In the data rows, 128 means zero.
Some points, one per row:
[150 159 142 168 156 157 140 131 166 139 139 143 130 151 137 140 130 135
 157 130 153 133 151 137]
[139 156 143 167 136 147 163 147 131 167 131 153 147 137 128 158 145 132
 130 163 134 160 136 142]
[140 155 142 158 161 128 150 162 160 149 169 156 169 154 155 153 162 135
 135 164 135 141 129 143]
[162 134 131 169 139 152 130 149 148 138 163 169 161 148 161 145 130 143
 149 153 140 167 159 168]
[145 157 155 138 155 163 148 154 129 143 162 129 159 163 149 165 166 144
 140 136 152 131 133 153]
[161 133 129 169 141 146 134 157 149 137 162 168 162 146 160 144 136 144
 147 153 141 161 161 169]
[147 134 134 135 149 148 147 169 158 131 165 152 158 128 130 135 148 155
 146 143 159 164 162 163]
[154 157 146 158 152 145 137 144 168 141 142 133 132 158 138 129 138 168
 167 137 163 135 162 140]
[131 136 158 138 168 136 168 158 165 169 136 169 159 160 138 150 146 138
 147 157 130 145 169 152]
[163 137 169 152 131 161 132 169 151 133 148 135 167 138 152 149 159 158
 133 153 148 139 167 160]
[157 132 165 155 165 168 139 161 141 143 156 153 128 135 151 132 160 128
 138 138 166 147 165 134]
[158 162 145 141 165 153 129 148 161 141 136 153 137 141 146 163 156 152
 159 158 156 132 152 166]
[150 165 152 134 140 156 158 130 149 168 161 151 166 158 165 143 146 139
 166 157 157 159 155 129]
[140 147 160 154 138 149 156 157 139 161 144 138 153 146 147 163 137 161
 151 155 136 152 139 156]
[136 139 166 165 169 148 162 162 157 156 152 167 139 155 140 139 153 136
 155 148 144 146 138 150]
[149 130 129 138 147 141 145 169 157 132 167 154 160 133 134 134 145 150
 137 144 155 163 166 164]
[152 168 141 169 156 159 141 135 165 140 140 145 130 151 142 140 134 129
 156 135 153 133 149 136]
[153 168 140 144 158 138 134 141 158 150 128 158 141 138 162 161 155 154
 148 164 149 139 157 159]
[130 146 145 129 137 165 152 128 130 151 166 139 166 157 167 147 142 162
 164 158 156 165 168 152]
[154 140 129 148 158 158 136 168 164 150 160 149 134 142 158 169 164 164
 134 128 167 156 135 143]
[164 134 162 145 136 168 135 155 145 128 149 128 163 132 143 142 161 151
 141 158 145 137 160 149]
[156 131 128 160 143 130 139 161 154 135 163 164 161 139 150 141 140 145
 135 151 147 160 165 164]
[167 156 159 142 132 135 138 149 166 148 142 154 134 161 141 128 142 149
 161 147 153 128 161 129]
[158 158 169 139 130 153 142 150 161 151 133 163 137 164 132 136 143 148
 158 150 151 134 153 133]
[158 153 132 166 160 167 165 164 152 130 132 154 160 168 139 137 163 159
 168 146 131 130 159 148]
[144 150 150 161 134 151 166 152 135 164 138 147 150 143 141 159 142 139
 137 161 136 151 129 146]
[152 133 166 162 169 161 146 166 149 144 156 162 129 144 149 132 158 133
 132 140 158 152 164 138]
[166 145 130 131 162 164 153 159 131 129 152 128 165 169 163 136 166 140
 150 140 135 142 130 159]
[135 150 148 128 137 160 161 131 137 156 166 130 167 157 166 146 143 156
 165 159 161 169 169 144]
[137 143 154 143 153 133 163 143 136 150 151 137 148 151 129 169 129 159
 166 141 146 169 153 167]
[133 151 162 134 130 129 148 167 156 165 131 131 164 168 131 133 153 147
 138 160 151 135 141 162]
[150 166 143 165 156 157 138 135 165 141 140 142 134 152 134 140 128 137
 158 129 154 134 152 135]
[152 160 141 167 157 159 144 128 161 142 134 152 135 148 153 144 129 130
 156 133 156 130 145 135]
[159 137 144 131 144 130 144 165 164 161 161 164 165 137 148 163 158 141
 158 146 144 158 167 140]
[146 160 149 164 154 168 152 148 143 159 155 165 150 169 163 150 131 138
 164 142 137 143 154 163]
[137 145 165 150 141 144 154 153 142 158 145 135 156 147 145 164 135 168
 156 152 129 154 142 157]
Here are 28 more points, each followed by its number:
[144 128 130 129 154 164 150 144 163 132 169 140 155 130 157 142 157 152
 165 138 164 157 129 167] 0
[149 159 164 130 137 160 164 151 150 145 167 137 152 166 130 146 169 143
 133 145 163 129 145 144] 1
[165 142 147 140 158 150 130 160 136 146 146 146 169 163 167 138 156 161
 144 152 134 159 142 136] 2
[134 152 146 137 153 128 128 164 167 133 164 133 159 167 144 154 167 142
 141 152 150 136 158 142] 3
[136 169 135 159 150 134 142 134 150 160 133 161 145 130 161 156 151 168
 131 169 138 152 152 151] 4
[163 132 159 142 165 169 133 158 132 140 157 144 131 132 154 129 160 133
 143 129 158 149 168 132] 5
[128 143 163 146 148 134 159 150 141 152 149 130 151 150 136 168 137 161
 168 145 143 162 150 165] 6
[148 164 165 132 141 162 162 141 144 145 166 137 157 165 133 148 169 140
 129 142 161 130 141 144] 7
[142 141 151 156 128 161 161 160 168 168 159 166 138 164 131 152 168 129
 163 166 162 161 156 147] 8
[142 140 152 159 129 163 159 163 169 168 159 166 138 165 130 152 167 132
 164 168 168 166 157 150] 9
[128 144 164 144 148 137 158 150 142 153 149 133 153 150 139 168 133 165
 165 146 143 163 150 166] 10
[129 165 135 160 150 133 145 135 148 159 136 159 146 137 159 157 151 166
 135 166 131 160 149 149] 11
[169 129 151 145 135 142 136 132 159 146 157 144 168 131 156 168 157 143
 160 144 149 143 132 161] 12
[153 148 144 144 157 132 168 137 133 142 150 143 148 152 149 164 132 166
 152 132 157 144 155 154] 13
[156 163 150 150 148 135 136 145 169 143 141 139 135 159 143 130 138 159
 169 141 167 131 164 138] 14
[151 167 140 148 157 137 135 142 158 149 135 157 140 133 162 159 154 153
 144 164 148 140 158 159] 15
[139 154 143 168 133 147 160 146 128 167 134 155 148 143 129 155 145 131
 129 165 130 157 135 143] 16
[132 159 139 166 140 138 152 138 135 166 128 157 146 135 146 157 148 150
 132 168 137 166 143 145] 17
[129 163 138 163 144 136 149 138 143 169 129 159 147 141 152 160 149 157
 133 169 133 163 147 146] 18
[143 130 133 128 154 162 151 146 163 136 169 142 151 134 155 141 157 157
 166 138 169 157 131 169] 19
[153 133 136 148 143 134 141 167 156 134 164 161 160 135 141 138 144 148
 131 148 152 166 168 165] 20
[148 166 168 130 133 157 167 159 151 147 168 138 149 166 128 144 168 144
 130 149 166 132 151 141] 21
[130 158 139 165 142 138 149 138 140 165 131 159 146 134 148 156 149 153
 128 167 128 165 146 147] 22
[168 151 134 151 161 139 155 130 148 134 144 148 145 153 168 152 134 153
 143 134 169 138 144 137] 23
[155 142 153 136 151 140 137 163 146 152 138 141 168 166 151 134 154 165
 142 154 142 142 131 146] 24
[166 154 128 156 163 143 151 133 152 130 142 148 143 156 165 148 133 142
 140 133 160 133 138 129] 25
[168 161 158 141 131 136 138 151 167 148 141 155 130 162 140 131 141 149
 161 147 154 128 160 130] 26
[159 140 144 153 164 154 131 159 134 142 154 152 166 161 163 145 159 146
 143 149 137 158 163 131] 27
Which three of these numbered points are nearest to each point below, looking only along the 6 directions in which the first points spread most? Their numbers follow each, nearest first.
[145 128 132 130 152 163 150 143 162 136 168 141 149 129 159 142 158 151
 162 136 166 168 130 169] > 0 19 27
[142 152 148 163 132 151 169 153 132 164 137 150 149 140 137 159 144 135
 136 162 136 151 128 141] > 16 17 22
[166 131 161 140 168 167 129 154 135 137 155 140 132 134 154 130 161 131
 144 136 157 151 167 131] > 5 27 19
[155 167 141 141 159 145 134 142 159 146 129 156 140 138 159 162 154 151
 150 163 151 136 156 162] > 15 13 12
[165 129 150 143 134 142 135 136 160 148 158 146 168 136 157 169 155 140
 161 143 147 143 133 160] > 12 2 13
[165 135 160 139 167 167 131 153 134 137 156 143 136 130 152 129 161 134
 146 135 154 150 166 136] > 5 27 19
[161 147 131 136 163 166 157 160 129 129 148 132 162 169 157 131 167 148
 153 137 138 136 134 157] > 2 27 0
[129 162 140 164 145 137 149 140 138 162 130 158 144 136 151 156 150 154
 131 166 135 168 146 145] > 17 22 18
[138 158 146 135 164 154 165 143 151 147 134 166 137 143 143 141 164 131
 155 131 143 149 130 165] > 15 16 8
[151 154 154 137 149 143 131 168 169 138 165 145 154 164 160 167 165 145
 145 161 160 129 140 128] > 3 1 24
[146 130 131 131 149 154 148 166 159 134 167 148 158 140 133 130 148 158
 149 143 161 161 156 166] > 20 19 0
[160 136 133 163 142 156 128 144 146 139 163 168 164 149 164 146 132 146
 152 154 132 169 158 168] > 12 0 20
[145 141 142 136 136 169 146 133 131 149 168 147 164 157 169 147 139 163
 162 157 149 168 163 157] > 19 0 13
[131 138 160 143 166 131 165 139 163 165 137 168 157 160 131 148 147 128
 157 155 128 146 149 154] > 17 18 16
